One vector is turned by the same rotation once a tick. Each row is the vector after some number of ticks, and that number follows the row.
The counts run from 0 to 832.
-10 -14 7 -15 -7 25 44 36 16 -31 13 -17 68 -10 -5 35 2 18 -2 -29 31 -19
 8 -21 2 16 19 8 11 21 16 -13 -13 -3 1 -15 13 -20 -20 22 35 3 0 -24 34
 -23 -6 1 -4 -49 -33 -51 -32 41 21 -46 -39
241
19 7 34 27 -20 37 -19 9 -24 32 -3 5 55 8 1 -2 -38 0 -7 39 16 -12 -15 50
 15 -6 -54 1 7 6 -21 1 -20 -29 -21 6 1 -25 -31 35 52 5 7 -7 11 -4 5 -19
 -36 -21 -51 12 -30 26 15 -17 30
372
50 13 -28 -4 -14 -10 22 -46 25 -15 -22 -29 -30 6 -27 8 -34 -22 -35 3 -18
 -14 -9 -12 -44 -12 -16 -12 -10 -21 0 -15 30 32 -20 1 24 28 10 -37 -29 9
 -19 27 -23 21 38 -3 -9 34 28 64 -9 -14 -14 24 40
197
27 -24 16 27 -16 17 13 -27 -18 14 -38 -25 42 25 16 6 -25 45 16 -13 -13
 -23 -32 20 -29 15 17 -21 20 -5 16 -30 -26 -3 22 -2 6 -33 14 -4 14 -10 7
 -38 21 -8 -33 -49 -64 -17 33 39 13 16 6 29 12
210
37 -24 5 -13 11 -1 -4 -53 18 -38 -7 -11 16 17 -32 -36 9 33 16 -19 -12 4
 -17 -16 -61 19 41 -8 1 -18 22 -32 -27 31 32 -21 -22 -39 19 -9 -10 -11 5
 -6 -7 -35 4 -33 -30 24 45 12 25 -12 -20 20 -11
764
29 -14 -11 8 2 -8 10 -38 -7 29 -19 1 12 28 25 -14 12 17 -4 -26 20 1 -37
 -5 -28 -4 40 0 27 -7 7 -37 -60 15 7 27 -18 -38 -4 36 35 -25 19 -47 0 0
 -44 -12 -46 -4 49 1 6 -6 34 13 0
207
-32 1 -28 31 -21 -10 27 43 -24 13 -16 3 47 16 16 53 7 -8 -4 -24 14 -19
 -1 -24 32 27 13 -4 2 24 -2 -15 -6 -22 24 30 26 -5 -19 8 26 5 11 -43 29
 23 -42 0 43 -49 -7 -37 -10 19 44 -22 -1
494
-36 -15 6 -28 -1 -24 13 24 7 -37 4 -17 17 -14 0 14 13 37 33 -33 28 -13 0
 -45 54 40 36 8 2 35 40 12 17 -2 24 -22 -16 -11 -8 15 -6 19 15 -3 37 -26
 -16 1 14 -36 2 -58 39 13 -11 -5 -30
797
-41 -4 20 6 18 7 -11 39 -11 27 18 41 -1 -2 39 -19 25 28 32 -19 -2 27 16
 1 9 -28 16 0 17 7 1 11 -38 -25 11 4 -26 -34 -6 34 24 -21 2 -36 14 -21
 -64 22 -17 -17 1 -50 10 4 16 -14 -54
708
-28 6 -20 13 15 20 27 26 1 39 27 47 -2 2 18 9 34 -56 -24 3 -27 23 42 1
 -43 -44 -9 -16 -4 -13 -31 -1 -23 -21 19 19 14 -12 4 -2 18 -17 -27 -8
 -12 23 -6 43 40 -8 -22 -16 -42 2 37 -34 -31
405
-32 -15 -11 -12 -8 -36 27 22 -9 -23 -5 -27 18 -4 10 30 2 37 28 -35 26
 -24 -7 -43 59 36 34 2 7 47 37 12 11 6 9 -4 1 2 -7 16 -8 20 17 -21 42 -9
 -41 5 7 -39 19 -51 49 7 5 6 -21
176
-15 23 31 47 17 3 -67 47 -31 39 -7 29 -5 1 1 -12 -7 19 3 31 1 22 -4 43
 24 -5 -29 21 -1 0 -32 44 -18 -7 -24 26 -22 -4 -17 5 18 -11 29 -5 -19
 -11 -50 -11 22 -5 -41 -7 5 2 -16 -5 15
217
-44 -11 -2 13 4 17 20 7 -29 29 8 31 32 10 48 12 25 5 33 -19 -43 15 19 4
 -8 -16 15 -38 14 5 3 -12 -32 -36 48 -1 4 -42 13 11 15 -12 -16 -43 30 9
 -36 7 -18 -30 15 -12 11 8 42 2 -47
89
-16 -32 4 -29 -29 41 67 12 -5 26 18 -12 24 -1 12 21 -6 -5 -11 1 29 -14
 41 -26 -28 -16 5 -38 -8 13 15 -14 -4 -14 0 -13 30 -12 -28 24 26 8 -57
 -7 42 -22 5 28 -49 -12 7 -3 -39 23 5 6 -24
489
35 -6 26 -14 -6 5 5 20 30 3 -4 -35 -12 -20 2 -9 -26 36 -22 3 59 -10 -24
 16 21 -28 -9 46 28 12 3 11 -11 30 -76 13 -29 -5 -24 41 22 -10 16 -5 9
 -28 -26 -1 -51 -3 -10 -21 -16 12 -5 -2 7
453
26 0 -17 -30 -25 -22 18 3 14 32 -4 -39 -30 -9 13 9 -25 8 -33 9 71 -25
 -19 -15 46 -15 -16 25 6 16 10 7 16 23 -67 22 2 28 -27 47 21 11 -11 10 9
 4 -9 25 -37 0 18 -11 -15 -10 4 13 29
823
-15 17 16 12 -4 34 11 37 -13 4 23 4 34 -19 29 15 -25 -15 6 25 -20 -4 15
 46 35 -26 -66 2 9 18 -17 14 8 -35 -17 -11 11 -4 -15 27 31 6 -11 -3 17 8
 28 25 -11 -35 -65 -11 -31 34 26 -43 -14
2
22 20 -43 5 -17 -21 31 -37 12 -4 -18 -22 -23 17 4 34 -9 -38 -22 -14 -37
 -15 -12 -11 -36 -19 -11 -19 1 -20 -11 -26 23 19 4 7 33 29 32 -42 -38 -1
 -13 3 -21 47 28 14 5 20 38 53 -1 -9 16 18 24
817
0 -28 -3 4 -41 37 39 6 -26 70 -11 -9 1 12 24 16 -13 9 -18 9 26 -9 36 -8
 -31 -25 -2 -45 -14 3 -4 -1 -12 -9 -9 22 41 3 -27 12 16 5 -47 -15 31 -7
 -23 2 -57 3 27 36 -27 10 0 36 4
739
-28 11 -13 26 -19 1 11 64 -10 37 -9 16 -10 4 0 52 -3 -24 -41 1 26 -1 24
 -5 2 -13 -16 8 -13 3 -34 23 5 -8 -30 46 36 28 -30 -16 0 12 -10 -2 -8 25
 -41 22 59 -16 -32 -14 -37 -3 14 -9 19
653
6 -2 -45 -35 1 -42 47 -12 19 15 14 -4 -28 5 27 12 31 -20 -17 -25 42 -4
 -18 -43 25 -16 22 18 19 20 16 -31 -22 13 -14 28 -1 0 -12 49 18 -5 1 -27
 11 18 -17 49 0 2 42 -41 -3 -15 55 -13 -6
575
-19 -9 13 20 -43 -5 5 40 -32 37 -23 -30 15 1 11 43 -29 40 6 1 35 -34 4
 -16 35 27 -7 -14 -10 27 4 39 16 -9 -24 22 27 10 -32 0 0 28 -9 -5 45 -11
 -66 -28 -19 -23 1 23 22 13 -28 42 30
584
-45 29 -11 -2 23 -16 -25 44 7 -9 23 39 -43 -14 -14 4 22 -27 -3 12 -18 30
 35 -12 11 -13 -20 2 -22 -11 -17 49 26 -2 2 16 -5 38 1 -29 -34 8 -6 30
 -29 17 -9 40 86 7 -26 -27 7 -26 -7 -14 -9
720
10 -35 26 -13 -29 11 -15 -40 -33 41 8 -7 14 5 -3 -48 -8 26 24 28 38 -3 8
 -10 5 22 6 -34 -18 8 23 10 -12 -4 -3 -10 -4 -23 -26 38 21 20 -19 13 24
 -48 3 -27 -71 7 25 22 18 -11 -33 36 0
674
8 3 -38 -40 -6 -39 44 6 25 20 19 -10 -29 -4 20 16 20 -28 -28 -12 54 -3
 -19 -40 34 -20 16 26 11 16 6 -11 -8 23 -31 22 1 16 -13 57 21 -3 -10 -6
 7 22 0 55 0 -3 23 -43 -10 -15 43 -16 -3
574
-9 28 -28 7 -1 -48 -35 6 -2 -4 -6 7 -34 1 -31 8 2 -24 -18 11 14 10 -6
 -19 29 24 -16 11 -25 5 -15 34 32 18 -16 20 4 48 -8 -29 -33 20 14 28 -25
 22 2 10 76 19 -8 -2 23 -40 -19 12 38
349
-17 17 -46 -21 17 -60 1 -40 -2 -11 3 11 -37 5 23 -2 24 -19 25 -21 -41 9
 -24 -25 24 2 13 -16 7 13 23 -14 13 0 34 -10 -1 6 32 -3 -39 0 2 0 -10 38
 12 22 16 14 55 1 58 -34 25 21 -10
260
50 5 -13 -30 -32 -10 26 -19 27 6 -7 -43 -28 -13 -27 4 -38 -8 -48 20 52
 -26 -13 -8 1 -18 -28 17 0 -4 2 1 25 31 -66 4 14 31 -23 16 6 10 -13 26
 -1 5 22 10 -39 26 4 27 -26 -4 -11 13 43
200
38 9 -41 3 -14 -5 21 -65 -8 27 0 8 9 18 2 2 -5 -63 -20 25 -16 -1 -17 7
 -17 -7 -37 -31 -5 -12 -15 -42 -14 -9 12 7 31 -2 10 19 16 6 -18 1 -4 48
 57 14 -21 10 18 47 -12 -18 46 -9 30
38
-3 22 31 51 2 6 -57 51 -32 27 -20 17 12 0 -3 4 -29 32 -1 26 15 9 -2 43
 34 7 -30 22 3 7 -24 48 -6 -12 -35 28 -23 2 -21 -2 9 7 29 -7 -5 -16 -55
 -30 17 -7 -42 -1 9 1 -25 8 26
216
29 13 9 -9 18 -40 -25 7 28 -34 -27 -33 -15 -8 1 3 -16 52 13 -31 12 -14
 -58 8 43 1 15 53 34 14 11 5 -1 33 -34 12 -45 5 12 4 -14 -19 51 -19 -9
 -9 -50 -24 -11 -8 9 -14 41 1 -4 3 11
296
